In the rows, zero is written as 128.
Named moves (each a turn or a mirror), then the moves between two rows, first move first; the first pair answered:
Y:
[137 128 134 142 102 142 115 136 129 103 124 123 148 156 101 134 122 142
  99 122 110 123] |-> [139 126 134 144 103 143 116 135 130 101 124 125 150 157 101 133 122 142
 100 123 111 121]
[130 131 117 118 138 117 137 127 135 134 131 138 114 130 143 118 132 135
 135 137 139 126] |-> [121 140 120 114 136 116 130 127 130 138 124 131 115 129 148 117 133 134
 128 129 133 137]
[126  93 153 159 173 105 128 130  97 130 141 127 149 131 149  61  91  88
 113 137  86 148] |-> [136  86 150 163 175 106 133 130 101 126 147 134 149 133 146  62  91  89
 118 145  91 139]
[124 161  91 167 123 113  95 152 146 132 150 119 110 170 114 151 119 130
  92 123 112 155] |-> [144 147  86 175 127 116 106 151 155 122 161 135 109 173 109 152 120 132
 104 140 122 135]
T:
[121 172 109  78 125 125 107 166 109 130 115 115 164 126 117 116 144 120
  84 106  94 153] |-> [116 163 115 107 121 128 117 160 120 174 109 123 120 110 138 156 145 168
 108  73 155 148]
[ 89 133 142 103 138 112 131  89 123 120 123 103 127 108 146  81 135  78
 134 144 106 158] |-> [ 85 128 148 128 134 116 141  85 132 157 119 110  91  95 165 115 134 118
 153 117 157 153]
[173  82 114 128 135 136 176 135 152  72 185 182 166 143 115 135 136 110
 128 190 126  64] |-> [168  76 120 153 132 138 183 131 162 109 180 188 132 131 133 168 135 149
 147 165 175  60]
[ 76 150 153 107 136  91 121  93 110 120 110 108 150 112 154  76 121  69
 128 150  87 164] |-> [ 69 142 160 146 131  96 135  86 124 175 104 119  98  93 181 127 120 129
 157 110 163 156]
C:
[ 81 132 149 131  88  89  90 112 107 111  97 104 154 140 104 106 131 119
  75  93  40 169] |-> [ 71 166 138  77 106  95  98 150 106 167 103 132 109 133 148 140 148 141
  88  55  87 173]
[137 152 125 121 118 128  79 117 149 110 121 106 130 117 130 125 177 124
 153 144 126 143] |-> [138 156 123 115 121 131  80 123 150 120 121 111 121 116 135 132 179 130
 156 136 136 142]
[150 135 133  86  96 145  86 171 125  83 154 127 120 157 120 136 135 135
 117 100 130 130] |-> [155 128 134 100  91 147  85 168 128  79 153 126 122 159 112 139 133 140
 118 101 132 127]
Then:
Each pair is two moves apart.
[137 120  89 143 160 124 161 113 121 109 144 111 134 130 120 151  89 176
 160 152 185  98] |-> [ 83 164  99 106 149 116 125 116  90 109 114  63 160 128 124 123  88 145
 112 123 122 156] => Y, T
[132  79 126 158 160 158 150 124 161 123 131 169 121 137 154  94 109 107
 188 175 125  69] |-> [ 67 133 139 146 135 164 113 141 138 190  83 119  89 122 182 134 111 149
 152  75 136 135] => Y, C
[143 128 130  90 110 121 104 128 112  79 119 111 172 156 145 165 145  85
 120 143 166 112] |-> [127 132 137 104 106 122 104 124 115 112 109 108 147 143 163 188 144 113
 127 112 198 121] => T, Y
[155 164 113 143 138 169 116 143 135 119 133  79 145 139 139 161 164 122
 100 123  71 164] |-> [153 170 112 141 140 171 120 151 137 142 131  88 126 135 153 180 168 141
 110 106  99 163] => C, T
[120 147  91 108 152 113 124 139 140 119 125 140 123  99 144  95 113  93
 126 118 145 115] |-> [113 151  93 125 141 121 118 142 141 139 112 129 110  98 143 120 112 122
 122  87 163 123] => C, Y
[161 168 122  43 138 146 121 174 121 134 176 161 134 123 137  93 134 108
 101 144  92 126] |-> [193 149 111  68 127 164 122 186 131 126 181 166 134 137 109 120 134 137
 104 139 108 105] => C, T
[141 104 146 117 119 104 128 110 118 142 159 144 103 113 144 140 156 125
 134 122 132 119] |-> [148  96 147 127 113 106 125 103 117 119 159 136 122 118 125 127 152 114
 127 137 111 117] => C, T
[134 127 122 141 113 132 128 126 134 140 118 121 109 133 117 147 131 156
 131  98 133 136] |-> [152 121 115 127 119 131 128 129 133 105 129 127 137 146  98 122 131 126
 124 132 101 129] => T, Y
[135 142 127 124 131 162 133 161 130 149 117 132 136 129 125 142 156 158
  87 112 132 145] |-> [158 128 121 124 138 162 143 161 137 127 132 147 148 137 112 132 156 147
  94 141 127 124] => T, Y
[106 143 137 149  99 137 125  95  95 104 121  82 154 114  92 123 113 118
 105 136  79 153] |-> [136 111 134 194 106 144 154  89 119 129 138 117 114 106 102 163 114 167
 150 136 154 112] => T, Y
[134 117 134 164 114 127 127 118 121 145 105 117 139 143 123 145 104 166
 111 113 138 132] |-> [144 116 127 149 119 125 125 121 118 114 113 118 163 154 108 121 104 138
 101 139 105 128] => Y, T
[122 121 162 143 133 124 123  89 109 108 100  67 144 128 124 133 122  85
  92 137 111 144] |-> [150  93 161 178 137 129 146  85 130 126 115  97 114 122 130 163 122 123
 128 139 171 108] => T, Y
[160 115 111 165 144  90 145 116 131 164 117 161  62  85 176 141 135 158
 148 158 151 137] |-> [120 126 130 184 119  82 116  89 114 149  85 106  92  80 159 116 124 138
 111 143  95 180] => C, Y
[150 110 121 148 133  94 150 107 133 132 148 153 146 131 128 104 106 121
 155 161 135 119] |-> [102 145 135 133 121  90 125 106 115 160 119 115 142 121 146 105 104 121
 129 115 118 167] => T, Y
[ 82 150 138  95 140 102 122 123 132 166 111 128  70  98 180 124 138 120
 136  97 166 158] |-> [108  90 152 196 106 102 116  71 143  96 102  92 125 110 110  98 113 114
 126 141 123 140] => C, C
[126 151 161 116 146 131 126 131 133 137 120 122 158 110 122 108 168 124
 110 125 113  89] |-> [131 137 166 149 137 135 129 119 139 144 116 119 148 107 118 122 164 146
 119 120 132  82] => T, C
[133 134 115 116 139 127 128 141 125 136 130 133 117 122 139 126 125 118
 142 128 140 130] |-> [143 126 113 129 133 132 129 141 129 133 129 134 116 127 129 134 124 128
 143 126 146 124] => T, C
[171 142 121  98 145 137 135 148 156 135 137 157 122 134 140 152 136 121
 138 147 149 102] |-> [120 167 139 111 116 134 100 133 135 145  97  97 137 128 136 145 127 118
  97 107 109 155] => C, Y
[168 128 134 162 122 151 112 129 134 118 130 108 116 158  90 176 120 158
 120  92 143 129] |-> [145 137 144 146 121 137 100 113 119  94 122  86 146 156  86 134 116 115
  98 109  91 151] => Y, C
[132 106 163 156 132  92 135  82 136 101 110 112 124 108 131  82 112 122
 154 152 133 106] |-> [124 129 156 105 153  87 141 100 130 117 121 132 113 104 159  76 121 105
 162 152 137 109] => C, Y
[151 114 147 196 119 125 121 135 155 148 123 146 146 108 134 134  88 151
 147 165 152 129] |-> [116 159 145 113 147 109 118 154 136 165 127 155 142  99 176 107 101 106
 137 166 130 157] => C, C
[117 121 148 168 121 123 137 109 133 150 113 104 125 105 148 122 106 146
 138 124 137 121] |-> [132 118 139 153 126 123 138 113 130 115 126 109 154 116 129  97 107 115
 130 156 103 112] => T, Y
[ 95 166 130  36 136 145 138 161 128 165 128 169 103 115 181 154 147 119
 146 119 156 157] |-> [156 110 120 102 103 163 125 145 136  58 134 140 187 160  77 125 129  99
 116 180  79 126] => C, T
[177 140 126 159 151 135 157 146 156 114 139 144 139 148  93 155 151 144
 176 133 193  91] |-> [101 201 142 111 134 125 110 149 118 127  94  79 162 140 103 129 150 112
 114  85 123 170] => Y, T
[127 106 144 163 129 143  92 134 121 139 118 105 148 128  83 123 120 119
 125 116 140 124] |-> [110 138 139 107 148 139  93 157 111 168 123 119 129 121 117 123 131 109
 125 103 147 138] => C, C
[156 157 107 101 141 116 161 145 135  97 144 188 127 107 116 103 154 169
 152 142 124  73] |-> [155 149 112 110 139 112 158 135 133  81 142 180 142 109 105  88 151 156
 147 154 105  75] => C, C
[126 176 113  81 122 148 108 196 120 160 110 113 109 142 124 160 124 157
  87  72 139 151] |-> [139 133 126 148  99 140 100 148 123  90 102  78 166 151  68 117 103 126
  71 119  79 144] => C, C
[127 151 147 130 131 118 132  77  94 132  99  67 107  73 105 135 113 121
 167 143 109 153] |-> [164 131 132 127 150 122 158  88 109 130 129 110  93  78 107 147 118 129
 199 167 143 112] => C, Y
[113 125 120 117 158 117 125 120 120 134 125 132 132 145 130 104 122 115
 168 178 132 120] |-> [124 114 118 139 151 124 127 122 129 142 125 136 121 148 123 126 120 141
 176 166 156 109] => C, C
[142 122 115 111 128 147  96 128 114  66 114 103 182 152  52 111 108 103
 105 170  66 139] |-> [114 121 133 169 117 152 108 117 130 168  93 109  93 117 103 193 106 202
 145  87 185 144] => T, Y
[110 122 141 159 119 101 112 109 140 121 119 122 120 130 162 129 106 116
 147 128 133 131] |-> [118 119 137 153 122 101 112 111 141 103 123 123 133 136 154 116 107 103
 144 144 117 128] => Y, T
[ 93  92 159 144 116  98  89 116 118 160 150 134 155  60 149 123 126  76
 131 132 125 105] |-> [105  85 156 159 112 108  94 122 125 176 150 142 137  62 148 152 125 107
 140 116 156  95] => C, C
[164 111 122 186  94 146 155 135 147 130 125 128 116 161  87 131 125 141
 157 149 142 111] |-> [102 159 137 150  86 136 125 134 119 152  92  82 119 149 110 116 126 125
 118 104 103 174] => Y, C
[160 118 131 151  81 163 144 172 127 165 120 147  66 145 116 141 160 173
 146 104 148  62] |-> [120 146 143  89 100 131 130 153  99 122 118 125 118 141 125  52 159  70
 115 152  51 100] => C, C
[119 156 114 175 103 162 124 150 106  87  59 129 164 170 107 119 148 146
 100 164 105 138] |-> [127 142 115 202 103 165 139 146 119 112  62 146 134 162 119 151 148 183
 126 151 155 121] => Y, T
[158 105 116 160 143 124 138 128 139 117 151 144 139 131 111 132 128 135
 146 154 153 106] |-> [101 151 130 130 129 116 104 130 112 135 116  96 148 123 124 121 129 120
 103 110 110 167] => T, Y
